In the data rows, 50 means zero.
Here is a table of points, one per row:
array([63, 73, 30, 96, 37, 41, 48, 40, 29, 57, 49, 34, 66, 52, 47, 60, 44, 39,
       41, 45, 58, 69, 87, 50, 61,  4, 77, 61, 45, 39, 57, 33])
array([38,  7, 46, 77, 55, 73, 62, 52, 76, 96, 69, 46, 57, 27, 59, 72, 77, 31,
       32, 88, 36, 77, 60, 72, 69, 64,  6, 56, 46, 48, 50, 62])
array([61, 36, 34, 31, 53, 83, 42, 44, 60, 49, 77, 57, 19, 48, 76, 21, 68, 57,
       55, 62, 37, 77, 51, 48, 57, 71, 57, 62, 19, 57, 53, 51])
array([19, 48, 40, 55, 42, 57, 56, 72, 68, 45, 61, 69, 62, 82, 80, 34, 71, 69,
       73, 52, 82, 56, 26, 56, 23, 31, 69, 32, 80, 40, 55, 70])
array([35, 35, 60, 44, 33, 76, 63, 32, 48, 50, 34, 38, 73, 36, 11, 47, 62, 26,
       69, 63, 66, 45, 41, 26, 52, 82, 69, 88, 54, 65, 69, 34])
array([57, 41, 39, 34, 38, 67, 53, 46, 60, 52, 67, 42, 25, 53, 74, 54, 43, 42,
       82, 69, 31, 46, 50, 52, 53, 42, 31, 44, 35, 70, 41, 40])
array([77, 65, 60, 83, 29, 48, 74, 35, 42, 62, 26, 48, 59, 80, 43, 37, 67, 50,
       34, 38, 58, 26, 65, 54, 44, 42, 48, 77, 48, 90, 47, 45])
array([51, 85, 57, 77, 60, 40,  0, 32, 60, 14, 64, 53, 28,  4, 28, 34, 77, 31,
       54, 66, 80, 32, 44, 67, 40, 47, 42, 15, 65, 30, 50, 47])
array([40, 70, 70, 43, 67, 49, 53, 66, 84, 18, 50, 30, 62, 72, 43, 83, 38, 63,
        7, 39, 60, 56, 43, 63, 84, 59, 31, 48, 56, 55, 79, 37])
array([46, 32, 57, 38, 23, 59, 48, 29, 51, 40, 25, 42, 76, 45, 14, 40, 65, 43,
       60, 67, 43, 50, 35, 43, 71, 53, 60, 92, 60, 67, 55, 35])
array([24, 42, 56, 53, 43, 49, 57, 67, 58, 54, 69, 78, 61, 77, 77, 43, 57, 69,
       59, 46, 60, 53, 16, 51,  6, 30, 75, 34, 80, 33, 74, 45])
array([27, 81, 71, 59, 91, 47, 27, 18, 44, 44, 69, 81, 76, 55, 36, 34, 39, 54,
       63, 63, 57, 28, 48, 57, 46, 56, 20, 25, 63, 31, 40, 75])
array([28, 44, 76, 41, 41, 68, 64, 32, 51, 67, 29, 28, 68, 30, 19, 31, 59, 26,
       82, 56, 71, 54, 33, 20, 58, 91, 67, 79, 65, 69, 68, 28])
array([86, 82, 49, 50, 50, 55, 83, 48, 34, 62, 57, 22, 71, 33, 34, 63, 60, 88,
       62, 46, 37, 28, 32, 67, 53, 46, 66, 48, 30, 42, 37, 60])
array([41, 34, 31, 41, 40, 56, 50, 31, 66, 57, 67, 54, 39, 60, 83, 62, 50, 31,
       62, 50, 30, 50, 45, 51, 58, 57, 33, 44, 22, 64, 42, 34])
array([67, 37, 21, 34, 41, 76, 43, 45, 63, 52, 76, 61, 30, 42, 61, 33, 56, 53,
       57, 60, 16, 65, 40, 40, 44, 71, 56, 51, 41, 52, 35, 36])
array([44, 66, 54, 50, 64, 28, 12, 62, 50, 18, 45, 54, 42, 34, 45, 63, 61, 40,
       41, 42, 38, 59, 64, 83, 39, 64, 47, 24, 64, 61, 99, 60])
array([ 8, 37, 31, 45, 54, 31, 61, 50, 63, 41, 74, 67, 65, 66, 72, 27, 71, 72,
       59, 52, 84, 54, 26, 54, 15, 26, 71, 33, 75, 49, 60, 61])
array([54, 44, 60, 30, 50, 35, 68, 70, 64, 29, 45, 65, 36, 55, 26, 58, 28, 48,
       36, 11, 54, 86, 97, 66, 49, 41, 53, 36, 58, 43, 40, 72])
array([34, 72, 53, 45, 74, 43, 15, 17, 55, 60, 58, 78, 78, 57, 41, 43, 41, 54,
       57, 63, 69, 30, 63, 45, 35, 47, 12, 35, 67, 37, 57, 87])
array([49, 37, 46, 61, 62, 45, 42, 74,  0, 37, 45, 67, 57, 29, 62, 69, 36, 30,
       39, 41, 87, 64, 33, 33, 71, 47, 20, 71, 56, 38, 23, 47])
array([36, 76, 64, 57, 85, 49, 30, 14, 44, 48, 68, 76, 77, 53, 46, 37, 38, 53,
       52, 63, 51, 33, 60, 48, 34, 55, 15, 40, 79, 32, 54, 85])
array([19, 65, 82, 39, 22, 43, 49, 52, 60, 53, 27, 32, 76, 26, 51, 33, 71, 18,
       57, 75, 62, 42, 45, 19, 61, 81, 76, 71, 53, 69, 41, 33])
array([53, 41, 69, 44, 51, 25, 58, 80, 64, 16, 49, 61, 39, 50, 25, 62, 32, 48,
       28, 33, 50, 63, 77, 78, 39, 56, 51, 35, 48, 54, 56, 69])
array([50, 39, 42, 37, 62, 52, 53, 83, 13, 59, 26, 56, 53, 32, 69, 38, 31, 45,
       32, 48, 56, 14, 58, 38, 80, 31, 46, 50, 47, 38, 81, 54])
array([55, 37, 68, 23, 56, 32, 73, 67, 57, 42, 49, 66, 45, 57, 16, 57, 30, 47,
       43, 12, 51, 96, 97, 73, 54, 31, 55, 28, 58, 37, 28, 58])
array([50, 39, 67, 28, 57, 34, 65, 60, 57, 40, 62, 61, 35, 71, 17, 84, 36, 51,
       24, 28, 59, 73, 79, 61, 61, 44, 63, 34, 65, 53, 28, 56])
array([91, 76, 29, 70, 53, 43, 55, 48, 30, 71, 38, 35, 86, 50, 53, 52, 48, 57,
       43, 62, 60, 49, 59, 66, 69, 37, 93, 50, 40, 57, 43, 52])
array([43, 31, 55, 46, 48, 49, 50, 69, 79, 57, 57, 78, 59, 74, 73, 50, 48, 64,
       62, 40, 64, 48, 20, 47,  9, 20, 85, 42, 76, 36, 74, 61])
array([62, 67, 53, 88, 44, 34, 51, 27, 17, 74, 36, 36, 51, 64, 44, 48, 50, 46,
       44, 46, 63, 76, 62, 64, 69,  5, 71, 52, 41, 52, 58, 33])
array([49, 91, 49, 39, 59, 30, 70, 62, 44, 65, 56, 64, 23, 27, 64, 58, 74, 61,
       65, 25, 29, 19, 43, 35, 78, 52, 46, 81, 37, 26, 57, 65])
array([93, 86, 39, 51, 59, 47, 72, 41, 36, 77, 49, 25, 76, 38, 51, 68, 58, 71,
       38, 51, 54, 31, 52, 59, 47, 52, 83, 44, 45, 55, 42, 52])
array([49, 64, 79, 39, 52, 29, 56, 79, 68, 33, 68, 52, 44, 69, 24, 74, 21, 59,
       21, 54, 58, 73, 58, 60, 68, 53, 44, 50, 60, 55, 49, 42])
array([70, 41, 23, 23, 50, 70, 43, 48, 59, 57, 66, 23, 38, 71, 61, 16, 66, 53,
       71, 31, 31, 28, 49, 45, 35, 75, 30, 28, 38, 45, 37,  0])
array([46, 28, 43, 58, 28, 65, 48, 34, 72, 77, 71, 44, 30, 48, 78, 48, 40, 34,
       50, 74, 39, 60, 53, 74, 73, 71, 34, 56, 37, 39, 54, 54])
array([53, 33, 62, 36, 46, 38, 48, 94, 78, 56, 52, 71, 63, 91, 71, 64, 47, 55,
       70, 46, 48, 54, 26, 37,  6, 15, 76, 54, 72, 24, 74, 64])
array([53, 30, 51, 46, 42, 67, 50, 41, 63, 61, 75, 45, 34, 53, 74, 45, 46, 31,
       60, 70, 33, 54, 48, 63, 56, 51, 37, 48, 19, 60, 40, 46])
array([48, 39, 45, 45, 31, 68, 58, 20, 62, 67, 62, 48, 21, 55, 72, 62, 42, 22,
       45, 71, 36, 58, 36, 58, 54, 56, 32, 48, 19, 43, 60, 54])
array([67, 39, 32, 30, 42, 57, 62, 29, 64, 41, 55, 31, 27, 54, 75, 50, 53, 39,
       64, 61, 35, 46, 41, 32, 35, 46, 27, 37, 35, 61, 34, 40])
array([45, 71, 15, 63, 63, 42, 48, 92, 48, 62, 36, 49, 35, 45, 45, 44, 35, 49,
       40, 44, 28, 19, 43, 23, 76, 34, 49, 59, 42, 43, 71, 64])
array([53, 43, 34, 59, 71, 50, 59, 83, 15, 58, 19, 72, 52, 16, 68, 54, 30, 31,
       35, 49, 71, 38, 39, 49, 66, 43, 31, 55, 56, 51, 55, 43])
array([42, 49, 49, 58, 68, 49, 28, 54, 29, 45, 26, 67, 36, 27, 48, 70, 20, 57,
       41, 36, 86, 63, 45, 53, 43, 51, 30, 76, 49, 26,  1, 38])
array([79, 60, 38, 40, 15, 44, 51, 41, 29, 59, 71, 26, 61, 20, 28, 67, 65, 98,
       72, 34, 42, 48, 37, 46, 54, 55, 40, 51, 29, 41, 52, 59])
array([28, 38, 72, 57, 69, 52, 10, 36, 29, 57, 26, 50, 28, 32, 48, 70, 21, 86,
       42, 25, 58, 79, 63, 42, 27, 53, 38, 66, 53, 26,  0, 47])
array([54, 45, 30, 18, 42, 74, 50, 45, 54, 54, 68, 26, 27, 60, 57, 31, 61, 48,
       58, 51, 27, 35, 42, 44, 22, 43, 24, 39, 31, 64, 37, 23])
array([18, 60, 85, 58, 35, 53, 51, 59, 47, 47, 32, 22, 81, 25, 69, 43, 63,  0,
       34, 57, 51, 21, 41,  9, 71, 61, 91, 33, 62, 77, 31, 61])
array([48, 55, 46, 55, 68, 23, 35, 64, 63, 11, 31, 57, 48, 45, 43, 71, 45, 50,
       31, 45, 34, 66, 58, 69, 43, 77, 49, 27, 62, 61, 97, 71])
array([59, 81, 44, 86, 27, 40, 70, 34, 22, 70, 19, 52, 51, 96, 42, 44, 54, 45,
       36, 61, 63, 42, 69, 62, 59, 38, 69, 50, 46, 57, 47, 33])
array([56, 51, 36, 45, 61, 48, 41, 93, 26, 77, 29, 46, 38, 46, 55, 30, 32, 51,
       29, 49, 34, 24, 41, 31, 80, 28, 50, 45, 57, 55, 78, 64])
array([ 8, 29, 81, 63, 68, 58,  9, 32, 24, 46, 33, 45, 32, 48, 34, 68,  8, 94,
       58, 24, 43, 74, 69, 47, 22, 69, 56, 51, 20, 27,  0, 79])
array([53, 38, 61, 52, 70, 17, 38, 69, 56, 13, 51, 42, 36, 62, 38, 72, 45, 39,
       27, 45, 37, 50, 66, 81, 38, 65, 60, 54, 68, 50, 75, 71])
array([63, 45, 65, 75, 20, 55, 66, 31, 52, 32, 23, 61, 65, 57, 35, 49, 68, 60,
       53, 57, 47, 32, 52, 43, 60, 44, 48, 77, 48, 82, 51, 32])
array([68, 22, 26, 30, 57, 54, 48, 47, 53, 42, 72, 35, 30, 65, 59, 25, 73, 58,
       71, 56, 30, 38, 44, 31, 43, 68, 41, 31, 30, 52, 32, 21])
array([72, 28, 28, 33, 52, 60, 65, 37, 67, 34, 63, 42, 27, 42, 66, 27, 57, 60,
       65, 64, 25, 55, 45, 25, 40, 61, 48, 37, 34, 44, 36, 32])
array([54, 36, 61, 71, 27, 57, 59, 33, 49, 43, 30, 46, 66, 47, 22, 37, 65, 55,
       69, 47, 40, 50, 37, 40, 66, 56, 52, 85, 62, 85, 59, 37])
There is one direction along which these points spread out most. Take the direction at right angles to it along which they spread out most. Go by this last direction. Where along it does each point below lie, from 0 to 99? The average is 50, and the first point in the table lies past the average. One standard deviation of the points above along it is 16.
array([44, 66, 54, 50, 64, 28, 12, 62, 50, 18, 45, 54, 42, 34, 45, 63, 61, 40,
       41, 42, 38, 59, 64, 83, 39, 64, 47, 24, 64, 61, 99, 60]) 44
array([18, 60, 85, 58, 35, 53, 51, 59, 47, 47, 32, 22, 81, 25, 69, 43, 63,  0,
       34, 57, 51, 21, 41,  9, 71, 61, 91, 33, 62, 77, 31, 61]) 77
array([34, 72, 53, 45, 74, 43, 15, 17, 55, 60, 58, 78, 78, 57, 41, 43, 41, 54,
       57, 63, 69, 30, 63, 45, 35, 47, 12, 35, 67, 37, 57, 87]) 42
array([68, 22, 26, 30, 57, 54, 48, 47, 53, 42, 72, 35, 30, 65, 59, 25, 73, 58,
       71, 56, 30, 38, 44, 31, 43, 68, 41, 31, 30, 52, 32, 21]) 30
array([53, 41, 69, 44, 51, 25, 58, 80, 64, 16, 49, 61, 39, 50, 25, 62, 32, 48,
       28, 33, 50, 63, 77, 78, 39, 56, 51, 35, 48, 54, 56, 69]) 42
array([53, 30, 51, 46, 42, 67, 50, 41, 63, 61, 75, 45, 34, 53, 74, 45, 46, 31,
       60, 70, 33, 54, 48, 63, 56, 51, 37, 48, 19, 60, 40, 46]) 35
array([72, 28, 28, 33, 52, 60, 65, 37, 67, 34, 63, 42, 27, 42, 66, 27, 57, 60,
       65, 64, 25, 55, 45, 25, 40, 61, 48, 37, 34, 44, 36, 32]) 30
array([91, 76, 29, 70, 53, 43, 55, 48, 30, 71, 38, 35, 86, 50, 53, 52, 48, 57,
       43, 62, 60, 49, 59, 66, 69, 37, 93, 50, 40, 57, 43, 52]) 75
array([35, 35, 60, 44, 33, 76, 63, 32, 48, 50, 34, 38, 73, 36, 11, 47, 62, 26,
       69, 63, 66, 45, 41, 26, 52, 82, 69, 88, 54, 65, 69, 34]) 74
array([49, 37, 46, 61, 62, 45, 42, 74,  0, 37, 45, 67, 57, 29, 62, 69, 36, 30,
       39, 41, 87, 64, 33, 33, 71, 47, 20, 71, 56, 38, 23, 47]) 59
array([54, 45, 30, 18, 42, 74, 50, 45, 54, 54, 68, 26, 27, 60, 57, 31, 61, 48,
       58, 51, 27, 35, 42, 44, 22, 43, 24, 39, 31, 64, 37, 23]) 31
array([50, 39, 67, 28, 57, 34, 65, 60, 57, 40, 62, 61, 35, 71, 17, 84, 36, 51,
       24, 28, 59, 73, 79, 61, 61, 44, 63, 34, 65, 53, 28, 56]) 45
array([28, 44, 76, 41, 41, 68, 64, 32, 51, 67, 29, 28, 68, 30, 19, 31, 59, 26,
       82, 56, 71, 54, 33, 20, 58, 91, 67, 79, 65, 69, 68, 28]) 75
